In the data rows, the value 50 means zero.
Each row has a hidden score. How much does it go up from the first row of each pair to the second? 20 means little or no change, 40 a big rise and 0 a big fall. The score is a weighted sum of the row's numbers plus the product of two more (or one squared), each taken from its middle value.
Array([54, 22, 40, 48, 40, 47, 32, 62, 68, 51, 46, 59, 46, 64, 39, 20])
Array([49, 48, 52, 54, 42, 64, 36, 61, 42, 52, 75, 50, 47, 59, 49, 33]) ~ 14
Array([40, 37, 35, 42, 35, 41, 48, 52, 40, 47, 40, 72, 60, 61, 48, 25])
Array([58, 43, 55, 00, 56, 21, 70, 27, 35, 53, 05, 59, 43, 31, 79, 52]) ~ 29
Array([48, 46, 56, 23, 87, 34, 60, 34, 45, 67, 49, 48, 59, 32, 65, 45])
Array([36, 47, 62, 30, 42, 14, 66, 49, 28, 56, 17, 25, 49, 34, 69, 80]) ~ 25
Array([58, 57, 58, 44, 75, 36, 63, 37, 35, 63, 16, 48, 39, 34, 64, 64])
Array([57, 60, 46, 72, 61, 58, 32, 58, 56, 61, 66, 64, 76, 69, 35, 29]) ~ 28
Array([46, 79, 33, 39, 68, 22, 73, 23, 45, 62, 25, 52, 56, 38, 66, 99])
Array([58, 48, 30, 47, 18, 57, 45, 59, 65, 41, 36, 71, 48, 54, 33, 64]) ~ 25
Array([38, 48, 39, 65, 39, 67, 53, 55, 66, 40, 72, 61, 61, 62, 35, 30])
Array([60, 58, 64, 41, 69, 60, 70, 16, 55, 82, 32, 38, 52, 37, 72, 76]) ~ 30
Array([57, 57, 39, 49, 46, 39, 37, 64, 76, 32, 37, 66, 44, 52, 30, 48])
Array([33, 39, 21, 70, 41, 38, 56, 69, 52, 33, 32, 88, 60, 64, 36, 24]) ~ 10
Array([65, 55, 36, 72, 50, 65, 42, 42, 59, 41, 60, 56, 67, 66, 32, 55])
Array([53, 36, 58, 60, 56, 47, 38, 66, 73, 49, 58, 63, 57, 65, 40, 38]) ~ 25
Array([59, 45, 29, 47, 39, 48, 38, 61, 74, 66, 15, 88, 58, 58, 29, 32])
Array([61, 67, 62, 52, 78, 43, 47, 30, 22, 61, 39, 38, 51, 24, 74, 59]) ~ 15
Array([51, 52, 57, 58, 61, 18, 60, 45, 21, 89, 33, 43, 77, 30, 68, 49])
Array([66, 54, 50, 44, 34, 82, 44, 47, 74, 10, 54, 36, 39, 52, 25, 66]) ~ 14
Array([47, 44, 54, 50, 37, 66, 56, 57, 58, 33, 45, 50, 53, 60, 28, 46])
Array([56, 69, 57, 34, 62, 41, 73, 10, 40, 57, 17, 47, 61, 26, 76, 89]) ~ 17
Array([51, 61, 53, 66, 36, 86, 39, 53, 58, 41, 74, 36, 49, 60, 39, 51])
Array([41, 46, 43, 49, 50, 70, 43, 66, 77, 41, 57, 51, 50, 60, 36, 57]) ~ 24
Array([45, 43, 41, 58, 24, 53, 50, 58, 61, 25, 72, 55, 37, 64, 34, 36])
Array([35, 36, 43, 61, 34, 53, 29, 59, 37, 49, 80, 36, 48, 74, 46, 26]) ~ 23
Array([54, 37, 50, 68, 49, 55, 44, 47, 49, 48, 75, 47, 53, 65, 37, 43])
Array([53, 73, 59, 32, 97, 22, 63, 29, 48, 75, 13, 35, 62, 26, 64, 63]) ~ 19
Array([23, 54, 70, 49, 72, 35, 54, 37, 32, 73, 51, 19, 64, 45, 73, 27])
Array([71, 72, 67, 62, 41, 74, 41, 65, 67, 35, 68, 47, 50, 57, 35, 40]) ~ 20
Array([43, 93, 68, 38, 86, 34, 40, 14, 60, 77, 25, 36, 49, 18, 67, 55])
Array([53, 44, 42, 46, 34, 58, 50, 50, 51, 26, 56, 75, 43, 61, 47, 40]) ~ 11
Array([52, 26, 40, 26, 46, 49, 44, 56, 50, 33, 39, 61, 48, 62, 42, 40])
Array([50, 68, 69, 48, 54, 33, 59, 28, 38, 67, 19, 59, 57, 27, 65, 70]) ~ 18
Array([30, 28, 11, 27, 39, 28, 48, 62, 36, 39, 08, 79, 48, 52, 39, 43])
Array([59, 92, 70, 61, 91, 43, 58, 26, 37, 94, 47, 27, 50, 26, 60, 51]) ~ 29
Array([46, 56, 40, 60, 30, 82, 42, 48, 72, 51, 82, 51, 47, 59, 39, 47])
Array([43, 32, 35, 68, 29, 46, 58, 54, 51, 30, 38, 75, 71, 70, 41, 22]) ~ 19
Array([42, 34, 52, 51, 39, 71, 34, 75, 40, 32, 91, 34, 39, 70, 47, 41])
Array([33, 32, 32, 37, 21, 49, 26, 73, 27, 44, 37, 66, 54, 64, 47, 27]) ~ 11
Array([54, 39, 44, 63, 16, 67, 42, 65, 50, 35, 58, 56, 58, 68, 31, 45])
Array([58, 69, 72, 40, 60, 41, 69, 22, 35, 79, 54, 47, 47, 40, 65, 63]) ~ 15
Array([46, 56, 38, 87, 55, 62, 48, 48, 61, 56, 83, 61, 72, 62, 36, 29])
Array([78, 78, 66, 41, 70, 42, 62, 39, 43, 54, 41, 42, 55, 31, 74, 90]) ~ 21
Array([44, 39, 72, 15, 62, 50, 90, 54, 37, 39, 54, 18, 30, 34, 82, 84])
Array([36, 47, 43, 51, 27, 65, 58, 60, 41, 36, 56, 34, 47, 61, 48, 66]) ~ 7
Array([47, 46, 53, 49, 47, 53, 43, 48, 60, 44, 58, 59, 44, 55, 41, 58])
Array([87, 91, 76, 70, 64, 67, 47, 35, 75, 81, 54, 33, 66, 25, 57, 85]) ~ 37
Array([48, 50, 42, 39, 31, 60, 39, 60, 52, 21, 66, 55, 68, 57, 39, 57])
Array([33, 23, 41, 18, 20, 24, 43, 59, 50, 10, 28, 81, 43, 53, 37, 42]) ~ 19
Array([39, 57, 43, 81, 41, 70, 33, 60, 49, 62, 56, 74, 62, 61, 30, 40])
Array([52, 40, 50, 77, 35, 57, 41, 60, 62, 44, 79, 54, 55, 66, 44, 40]) ~ 22
Array([36, 43, 60, 10, 60, 24, 67, 45, 26, 58, 40, 38, 46, 26, 73, 46])
Array([45, 31, 34, 60, 31, 66, 56, 58, 64, 27, 62, 43, 61, 61, 43, 52]) ~ 29
Array([40, 63, 52, 32, 68, 38, 72, 27, 44, 55, 25, 37, 50, 30, 64, 70])
Array([45, 80, 69, 55, 65, 38, 54, 26, 39, 78, 28, 30, 52, 24, 62, 74]) ~ 21
Array([32, 41, 51, 58, 41, 64, 61, 67, 59, 49, 59, 59, 44, 59, 43, 42])
Array([60, 51, 24, 77, 49, 60, 40, 48, 73, 51, 69, 63, 64, 69, 33, 12]) ~ 20
Array([48, 27, 30, 57, 35, 55, 64, 57, 53, 34, 38, 60, 42, 69, 38, 16])
Array([37, 48, 16, 48, 38, 30, 28, 49, 41, 55, 55, 80, 65, 60, 34, 25]) ~ 19
Array([63, 56, 58, 69, 36, 69, 61, 52, 74, 42, 59, 61, 52, 57, 32, 52])
Array([41, 63, 70, 28, 77, 21, 53, 31, 34, 66, 20, 60, 56, 30, 71, 78]) ~ 20
Array([51, 37, 50, 36, 45, 71, 55, 59, 60, 27, 68, 52, 35, 55, 39, 59])
Array([51, 59, 60, 55, 38, 69, 52, 52, 82, 38, 67, 57, 53, 58, 40, 55]) ~ 26
Array([54, 31, 49, 81, 69, 47, 24, 65, 44, 49, 76, 64, 43, 64, 48, 27])
Array([49, 97, 74, 46, 74, 40, 64, 25, 57, 78, 24, 44, 48, 17, 69, 64]) ~ 17
Array([64, 77, 54, 53, 72, 12, 52, 45, 52, 78, 21, 38, 76, 30, 73, 64])
Array([48, 53, 35, 67, 30, 43, 38, 61, 69, 53, 54, 82, 55, 67, 37, 27]) ~ 9
Array([49, 61, 55, 25, 77, 54, 67, 34, 32, 71, 42, 48, 73, 21, 62, 62])
Array([56, 49, 41, 50, 49, 50, 45, 60, 51, 46, 39, 59, 52, 63, 32, 33]) ~ 18
Array([51, 53, 55, 66, 43, 60, 42, 56, 69, 41, 75, 53, 42, 57, 28, 43])
Array([57, 30, 39, 45, 31, 54, 43, 66, 39, 32, 67, 39, 33, 65, 46, 58]) ~ 20
Array([39, 39, 30, 62, 35, 48, 40, 47, 62, 41, 49, 71, 39, 65, 24, 31])
Array([48, 36, 43, 57, 49, 52, 54, 65, 74, 44, 34, 68, 46, 58, 39, 44]) ~ 32
Array([44, 36, 45, 54, 37, 63, 54, 60, 69, 46, 56, 58, 40, 60, 40, 43])
Array([59, 47, 37, 41, 35, 64, 48, 63, 51, 17, 44, 61, 59, 69, 32, 28]) ~ 18
Array([68, 56, 23, 52, 38, 49, 41, 41, 78, 48, 17, 82, 46, 53, 23, 60])
Array([63, 38, 45, 47, 42, 43, 57, 43, 45, 45, 41, 57, 40, 54, 44, 52]) ~ 20
Array([59, 41, 43, 71, 44, 64, 39, 65, 72, 59, 52, 57, 64, 65, 38, 51])
Array([53, 56, 39, 60, 38, 74, 51, 75, 60, 42, 58, 70, 70, 68, 44, 38]) ~ 6
Array([66, 63, 41, 79, 38, 75, 32, 55, 57, 43, 68, 39, 46, 67, 41, 55])
Array([49, 41, 41, 59, 27, 55, 47, 55, 55, 35, 72, 47, 53, 57, 37, 38]) ~ 16
Array([58, 53, 33, 66, 42, 51, 37, 49, 63, 61, 62, 45, 46, 51, 28, 43])
Array([64, 74, 73, 62, 77, 46, 71, 32, 34, 44, 47, 21, 54, 31, 76, 63]) ~ 23
Array([67, 59, 37, 78, 36, 71, 34, 58, 69, 42, 54, 66, 65, 61, 29, 42])
Array([44, 51, 67, 33, 74, 39, 74, 44, 22, 71, 40, 23, 52, 41, 72, 72]) ~ 20
Array([44, 74, 47, 31, 93, 29, 65, 31, 49, 67, 27, 25, 53, 14, 64, 65])
Array([53, 42, 64, 66, 41, 79, 56, 43, 65, 46, 70, 39, 58, 67, 42, 49]) ~ 35
Array([51, 41, 51, 63, 44, 58, 41, 64, 65, 38, 58, 48, 30, 64, 38, 54])
Array([53, 51, 54, 67, 45, 43, 48, 43, 56, 50, 44, 58, 26, 55, 42, 43]) ~ 13
Array([51, 75, 56, 43, 70, 50, 63, 38, 48, 80, 29, 31, 56, 30, 64, 42])
Array([61, 42, 32, 73, 44, 58, 41, 60, 60, 33, 57, 44, 44, 61, 36, 67]) ~ 29
Array([44, 66, 56, 44, 67, 41, 59, 43, 41, 66, 53, 37, 44, 30, 56, 86])
Array([69, 65, 47, 65, 53, 52, 39, 46, 71, 59, 25, 63, 54, 57, 40, 56]) ~ 25
Array([51, 55, 68, 34, 65, 59, 63, 35, 23, 40, 75, 18, 49, 31, 70, 60])
Array([72, 43, 15, 52, 29, 62, 60, 45, 60, 34, 42, 76, 54, 50, 41, 36]) ~ 15
Array([64, 55, 63, 63, 35, 68, 50, 69, 72, 36, 77, 37, 29, 49, 36, 69])
Array([67, 53, 59, 67, 28, 78, 32, 48, 67, 32, 53, 49, 42, 69, 35, 60]) ~ 23
Array([67, 40, 32, 65, 40, 65, 38, 55, 33, 44, 52, 60, 53, 55, 41, 48])
Array([64, 74, 66, 53, 78, 44, 53, 16, 61, 64, 61, 45, 54, 34, 62, 69]) ~ 18
Array([37, 64, 64, 49, 84, 41, 51, 23, 62, 81, 36, 33, 54, 35, 62, 51])
Array([27, 50, 53, 58, 81, 28, 44, 49, 10, 86, 43, 14, 50, 31, 75, 64]) ~ 17
Array([55, 58, 38, 29, 69, 10, 66, 38, 36, 55, 39, 46, 70, 18, 74, 54])
Array([42, 49, 50, 68, 41, 26, 37, 62, 54, 63, 44, 89, 52, 68, 43, 25]) ~ 23
Array([47, 43, 20, 54, 41, 70, 42, 66, 47, 44, 61, 56, 39, 66, 44, 38])
Array([65, 31, 50, 63, 33, 72, 52, 71, 54, 16, 77, 36, 43, 65, 46, 48]) ~ 33
Array([48, 58, 58, 61, 34, 71, 52, 64, 55, 35, 48, 50, 33, 64, 43, 57])
Array([51, 34, 58, 57, 56, 57, 44, 63, 63, 43, 70, 45, 34, 68, 42, 44]) ~ 24
Array([48, 36, 34, 64, 45, 65, 45, 60, 73, 49, 76, 56, 44, 64, 40, 21])
Array([55, 48, 29, 41, 42, 32, 52, 53, 53, 56, 37, 74, 63, 73, 51, 13]) ~ 17
Array([64, 67, 42, 62, 31, 61, 30, 57, 89, 38, 53, 60, 47, 53, 22, 42])
Array([37, 63, 59, 34, 61, 37, 81, 50, 19, 63, 23, 38, 56, 20, 74, 73]) ~ 15
Array([45, 46, 36, 56, 37, 47, 53, 39, 69, 64, 42, 56, 47, 55, 34, 43])
Array([28, 43, 69, 14, 71, 21, 51, 42, 01, 68, 27, 24, 53, 36, 88, 38]) ~ 25
Array([49, 39, 39, 61, 47, 43, 47, 51, 63, 51, 51, 65, 51, 59, 39, 51])
Array([55, 31, 53, 41, 25, 76, 47, 55, 58, 27, 66, 59, 38, 62, 40, 48]) ~ 18
Array([56, 57, 44, 78, 41, 54, 44, 51, 54, 76, 57, 51, 78, 73, 45, 25])
Array([45, 77, 73, 00, 72, 21, 68, 29, 56, 47, 20, 31, 62, 05, 58, 77]) ~ 20
Array([56, 67, 49, 67, 46, 50, 34, 65, 72, 56, 58, 62, 59, 60, 28, 38])
Array([34, 38, 54, 54, 35, 50, 43, 75, 49, 44, 39, 53, 43, 74, 42, 20]) ~ 24
Array([49, 65, 75, 29, 79, 47, 62, 36, 34, 67, 24, 32, 50, 28, 79, 70])
Array([48, 27, 67, 41, 31, 52, 47, 62, 44, 32, 54, 38, 26, 66, 52, 38]) ~ 25
Array([50, 58, 56, 54, 45, 71, 43, 56, 82, 40, 48, 57, 58, 56, 28, 60])
Array([58, 71, 67, 59, 49, 23, 70, 26, 19, 82, 41, 39, 64, 38, 84, 70]) ~ 14
Array([35, 38, 55, 68, 42, 58, 41, 75, 45, 38, 63, 43, 38, 70, 35, 31])
Array([38, 42, 49, 66, 38, 58, 28, 55, 54, 54, 64, 65, 65, 70, 40, 38]) ~ 23
Array([53, 67, 41, 69, 44, 82, 33, 44, 63, 56, 66, 46, 46, 65, 36, 42])
Array([52, 63, 61, 55, 74, 45, 53, 51, 37, 74, 42, 34, 45, 25, 72, 63]) ~ 23
Array([55, 59, 45, 85, 39, 59, 47, 52, 75, 69, 35, 50, 55, 61, 31, 41])
Array([44, 49, 36, 65, 37, 42, 45, 62, 88, 47, 43, 67, 57, 73, 41, 24]) ~ 20
Array([25, 60, 46, 28, 67, 46, 71, 49, 52, 69, 00, 49, 66, 38, 79, 66])
Array([50, 43, 48, 70, 33, 60, 36, 60, 45, 56, 58, 76, 63, 70, 46, 43]) ~ 22
Array([53, 67, 30, 79, 59, 68, 31, 54, 88, 63, 69, 76, 79, 63, 24, 22])
Array([23, 31, 46, 55, 29, 35, 54, 67, 41, 46, 31, 74, 48, 72, 51, 24]) ~ 13
Array([50, 36, 50, 34, 24, 48, 49, 67, 73, 23, 17, 75, 33, 53, 37, 56])
Array([37, 35, 61, 39, 37, 43, 39, 57, 39, 36, 44, 55, 65, 74, 37, 42]) ~ 22
Array([59, 45, 47, 85, 42, 64, 36, 55, 72, 61, 63, 67, 71, 58, 29, 23])
Array([41, 75, 68, 25, 57, 49, 52, 25, 53, 46, 33, 26, 40, 24, 70, 85]) ~ 17
Array([50, 33, 57, 55, 34, 64, 52, 73, 47, 32, 64, 62, 44, 66, 38, 39])
Array([63, 73, 45, 47, 88, 33, 64, 30, 55, 72, 14, 39, 49, 21, 62, 71]) ~ 17
Array([60, 44, 41, 71, 39, 80, 40, 59, 70, 24, 63, 48, 38, 55, 32, 73])
Array([44, 30, 30, 46, 33, 46, 44, 50, 53, 41, 53, 64, 45, 69, 38, 16]) ~ 8
Array([52, 37, 27, 21, 32, 39, 59, 60, 58, 29, 47, 51, 30, 59, 47, 42])
Array([50, 44, 62, 31, 46, 59, 57, 70, 77, 30, 40, 60, 29, 47, 34, 48]) ~ 35
Array([66, 92, 70, 36, 66, 17, 65, 26, 37, 70, 16, 36, 50, 09, 52, 87])
Array([48, 43, 32, 47, 33, 49, 39, 52, 58, 41, 49, 63, 39, 57, 46, 40]) ~ 17
Array([51, 44, 60, 65, 43, 64, 38, 52, 67, 37, 78, 56, 36, 57, 27, 56])
Array([59, 28, 47, 51, 37, 64, 37, 64, 55, 42, 81, 41, 43, 69, 35, 51]) ~ 25
Array([50, 60, 52, 18, 79, 27, 67, 31, 43, 60, 33, 53, 64, 19, 67, 48])
Array([55, 80, 60, 34, 66, 28, 49, 24, 35, 80, 10, 47, 47, 26, 55, 58]) ~ 19
Array([63, 43, 43, 29, 28, 66, 47, 57, 53, 12, 47, 75, 43, 60, 34, 59])
Array([56, 31, 65, 43, 39, 75, 47, 75, 51, 19, 59, 59, 40, 55, 32, 55]) ~ 28
Array([66, 54, 48, 58, 28, 70, 62, 55, 58, 41, 80, 45, 38, 55, 36, 53])
Array([51, 39, 42, 65, 32, 72, 42, 61, 47, 37, 53, 46, 38, 61, 37, 46]) ~ 20
Array([42, 54, 55, 17, 72, 46, 78, 23, 26, 61, 40, 47, 49, 39, 84, 58])
Array([32, 47, 37, 34, 61, 00, 72, 57, 00, 84, 39, 46, 66, 38, 80, 57]) ~ 24
Array([47, 63, 50, 36, 74, 30, 63, 44, 13, 58, 45, 53, 56, 28, 72, 77])
Array([52, 53, 44, 77, 47, 75, 36, 47, 64, 49, 56, 43, 43, 59, 36, 27]) ~ 23
Array([42, 69, 72, 39, 67, 62, 52, 36, 48, 67, 77, 21, 44, 28, 70, 83])
Array([45, 67, 73, 50, 62, 30, 59, 36, 33, 65, 50, 40, 46, 18, 69, 87]) ~ 18
Array([47, 51, 71, 63, 74, 35, 57, 37, 44, 84, 50, 51, 65, 43, 77, 36])
Array([40, 65, 68, 48, 79, 47, 33, 31, 52, 88, 73, 29, 49, 30, 76, 58]) ~ 18
Array([55, 61, 42, 24, 69, 44, 76, 34, 43, 61, 28, 54, 51, 21, 64, 65])
Array([54, 70, 32, 26, 75, 27, 66, 36, 17, 63, 13, 68, 67, 33, 78, 34]) ~ 12
Array([64, 54, 67, 63, 41, 72, 41, 70, 69, 59, 45, 74, 61, 70, 40, 40])
Array([50, 28, 41, 35, 24, 51, 49, 68, 11, 36, 61, 53, 29, 65, 49, 49]) ~ 1
Array([39, 32, 41, 43, 40, 36, 40, 63, 36, 34, 79, 55, 28, 73, 54, 35])
Array([39, 26, 61, 67, 32, 53, 37, 51, 42, 85, 34, 93, 62, 67, 38, 21]) ~ 33
Array([53, 76, 65, 34, 67, 54, 60, 42, 34, 61, 39, 25, 63, 34, 68, 66])
Array([38, 54, 38, 58, 43, 34, 40, 65, 59, 40, 38, 68, 57, 61, 33, 28]) ~ 15
Array([38, 53, 34, 65, 40, 59, 45, 60, 55, 61, 70, 58, 49, 71, 37, 28])
Array([57, 45, 32, 65, 29, 60, 33, 63, 53, 52, 57, 42, 46, 72, 47, 19]) ~ 22
Array([41, 43, 70, 31, 74, 52, 70, 36, 42, 54, 45, 35, 64, 28, 76, 68])
Array([56, 36, 54, 61, 30, 74, 49, 67, 64, 27, 70, 40, 24, 67, 39, 59]) ~ 19
Array([79, 39, 34, 47, 46, 61, 47, 56, 67, 33, 37, 56, 68, 50, 38, 60])
Array([43, 51, 68, 26, 75, 38, 61, 60, 54, 54, 53, 13, 59, 36, 78, 63]) ~ 26
Array([53, 42, 46, 69, 24, 46, 33, 60, 44, 48, 67, 63, 62, 67, 39, 48])
Array([56, 51, 63, 24, 55, 53, 67, 21, 41, 53, 58, 38, 51, 31, 67, 69]) ~ 11
Array([56, 39, 54, 19, 44, 20, 68, 50, 05, 50, 32, 24, 64, 37, 73, 50])
Array([50, 54, 43, 71, 53, 52, 37, 48, 86, 59, 72, 46, 51, 67, 37, 47]) ~ 29
Array([44, 50, 32, 75, 49, 57, 14, 45, 81, 75, 56, 52, 70, 54, 28, 29])
Array([37, 35, 55, 68, 42, 84, 48, 63, 51, 30, 55, 67, 46, 63, 36, 60]) ~ 10
Array([61, 69, 59, 41, 73, 45, 62, 25, 53, 73, 31, 54, 59, 30, 61, 63])
Array([54, 48, 45, 63, 32, 64, 38, 66, 60, 40, 54, 53, 36, 59, 47, 52]) ~ 20
Array([52, 38, 39, 39, 46, 50, 45, 47, 78, 31, 14, 89, 58, 57, 28, 66])
Array([57, 73, 43, 52, 89, 31, 55, 24, 44, 76, 40, 45, 69, 19, 72, 58]) ~ 14
Array([40, 34, 27, 52, 41, 66, 48, 60, 60, 46, 55, 62, 44, 70, 34, 39])
Array([32, 53, 09, 24, 35, 35, 61, 50, 54, 12, 21, 80, 43, 55, 35, 55]) ~ 9
Array([66, 48, 52, 56, 34, 53, 47, 71, 57, 44, 50, 71, 53, 61, 40, 43])
Array([49, 63, 71, 33, 71, 44, 58, 47, 45, 51, 34, 23, 56, 31, 68, 80]) ~ 29
Array([42, 73, 61, 52, 81, 20, 55, 42, 38, 80, 25, 50, 98, 31, 62, 48])
Array([40, 63, 70, 40, 68, 45, 59, 23, 33, 67, 40, 23, 47, 22, 71, 56]) ~ 12
Array([54, 57, 66, 58, 69, 52, 69, 46, 45, 72, 77, 25, 41, 39, 72, 57])
Array([43, 62, 65, 39, 52, 49, 57, 29, 10, 63, 43, 28, 65, 34, 78, 70]) ~ 16
Array([64, 74, 73, 35, 56, 32, 65, 44, 49, 57, 15, 19, 33, 14, 63, 85])
Array([37, 35, 60, 64, 30, 48, 48, 69, 47, 54, 54, 64, 24, 72, 50, 36]) ~ 16
Array([46, 72, 63, 40, 66, 56, 56, 44, 41, 58, 86, 30, 73, 35, 77, 66])
Array([47, 46, 71, 28, 53, 21, 64, 27, 35, 57, 10, 51, 35, 32, 67, 72]) ~ 23
